128 stands for zero in the data rows.
Some points, one per row:
[115, 168, 115, 64, 143, 162, 105, 118, 146, 113, 160, 122]
[151, 104, 133, 166, 124, 117, 117, 139, 122, 127, 128, 147]
[119, 129, 169, 205, 112, 125, 98, 111, 66, 135, 124, 147]
[124, 160, 125, 86, 131, 117, 145, 160, 142, 101, 139, 142]
[96, 133, 142, 113, 129, 130, 112, 100, 132, 108, 143, 145]
[114, 146, 147, 43, 128, 182, 169, 138, 154, 106, 126, 77]
[127, 138, 99, 116, 97, 150, 153, 149, 129, 120, 125, 134]
[135, 99, 119, 116, 151, 156, 136, 114, 140, 131, 146, 143]
[131, 101, 109, 162, 112, 90, 130, 124, 109, 148, 97, 123]
[99, 143, 152, 72, 145, 137, 125, 156, 156, 131, 138, 125]
[113, 133, 133, 111, 141, 127, 119, 97, 110, 115, 129, 134]
[147, 112, 117, 104, 140, 128, 114, 126, 145, 109, 179, 205]
[136, 123, 142, 182, 93, 113, 139, 113, 112, 168, 80, 101]
[140, 133, 97, 171, 123, 141, 88, 112, 140, 135, 127, 140]
16 more points follow, each with its number after it:
[134, 162, 152, 142, 126, 159, 121, 132, 106, 99, 165, 168] 0
[166, 102, 96, 181, 141, 119, 91, 88, 139, 218, 123, 102] 1
[168, 168, 155, 112, 144, 171, 78, 97, 166, 134, 205, 175] 2
[108, 91, 127, 141, 125, 134, 110, 106, 138, 149, 95, 138] 3
[108, 70, 122, 110, 110, 111, 163, 134, 127, 131, 100, 86] 4
[195, 163, 81, 161, 162, 115, 107, 106, 173, 182, 128, 135] 5
[123, 109, 121, 190, 122, 107, 104, 99, 104, 190, 95, 115] 6
[132, 143, 158, 161, 142, 140, 97, 95, 118, 147, 151, 129] 7
[131, 143, 119, 189, 116, 77, 137, 137, 80, 116, 106, 174] 8
[85, 137, 169, 106, 131, 157, 133, 123, 148, 99, 124, 97] 9
[151, 166, 130, 103, 182, 140, 123, 105, 173, 124, 156, 144] 10
[150, 129, 173, 188, 138, 112, 111, 107, 104, 160, 138, 121] 11
[78, 117, 159, 106, 93, 106, 134, 138, 103, 133, 86, 113] 12
[119, 173, 115, 99, 125, 130, 121, 142, 112, 108, 153, 157] 13
[163, 99, 141, 141, 142, 147, 129, 119, 122, 142, 154, 158] 14
[107, 155, 133, 104, 121, 122, 139, 145, 114, 101, 134, 120] 15
Which two of these numbered points are nearest to each point below, looking only along the 3 directions in which the first points spread most? Their numbers follow each, nearest first.
[159, 155, 121, 134, 160, 127, 80, 95, 131, 155, 165, 135] > 0 14
[127, 119, 125, 166, 162, 112, 115, 77, 104, 175, 124, 132] > 11 7
[127, 146, 118, 118, 97, 142, 134, 158, 139, 98, 145, 146] > 13 15
[117, 106, 96, 109, 101, 119, 137, 173, 143, 135, 124, 141] > 5 4
[119, 145, 99, 164, 132, 130, 95, 120, 118, 152, 103, 118] > 3 11
[121, 154, 177, 174, 156, 162, 87, 116, 138, 126, 137, 138] > 7 0
[109, 85, 137, 92, 85, 121, 178, 153, 137, 112, 94, 125] > 4 15
[116, 106, 128, 135, 130, 111, 147, 116, 121, 128, 107, 135] > 3 14
[135, 149, 142, 220, 126, 125, 94, 99, 78, 134, 105, 141] > 11 6
[165, 109, 107, 141, 176, 134, 97, 105, 142, 146, 137, 150] > 14 5
[124, 49, 143, 202, 126, 140, 82, 81, 133, 170, 96, 85] > 6 11
[153, 140, 113, 150, 134, 151, 107, 140, 140, 157, 118, 108] > 3 4
[121, 116, 130, 111, 127, 160, 125, 141, 137, 100, 125, 107] > 15 13
[98, 163, 156, 46, 127, 167, 148, 122, 132, 62, 130, 113] > 9 15
[116, 151, 127, 153, 177, 133, 115, 112, 121, 88, 160, 174] > 0 2
[150, 121, 98, 188, 124, 76, 106, 103, 116, 181, 112, 165] > 8 1
[152, 114, 138, 154, 153, 139, 141, 129, 127, 169, 129, 103] > 3 4
[161, 81, 91, 153, 140, 96, 111, 110, 121, 174, 99, 105] > 1 8
[105, 105, 164, 232, 113, 88, 124, 117, 73, 167, 84, 110] > 6 11
[106, 131, 114, 152, 131, 140, 96, 111, 109, 90, 136, 147] > 0 7
[158, 103, 76, 104, 98, 85, 179, 169, 164, 208, 90, 108] > 4 5
[127, 107, 137, 209, 93, 91, 114, 142, 68, 128, 80, 131] > 6 1
[134, 101, 126, 153, 149, 125, 128, 121, 131, 174, 117, 140] > 3 5
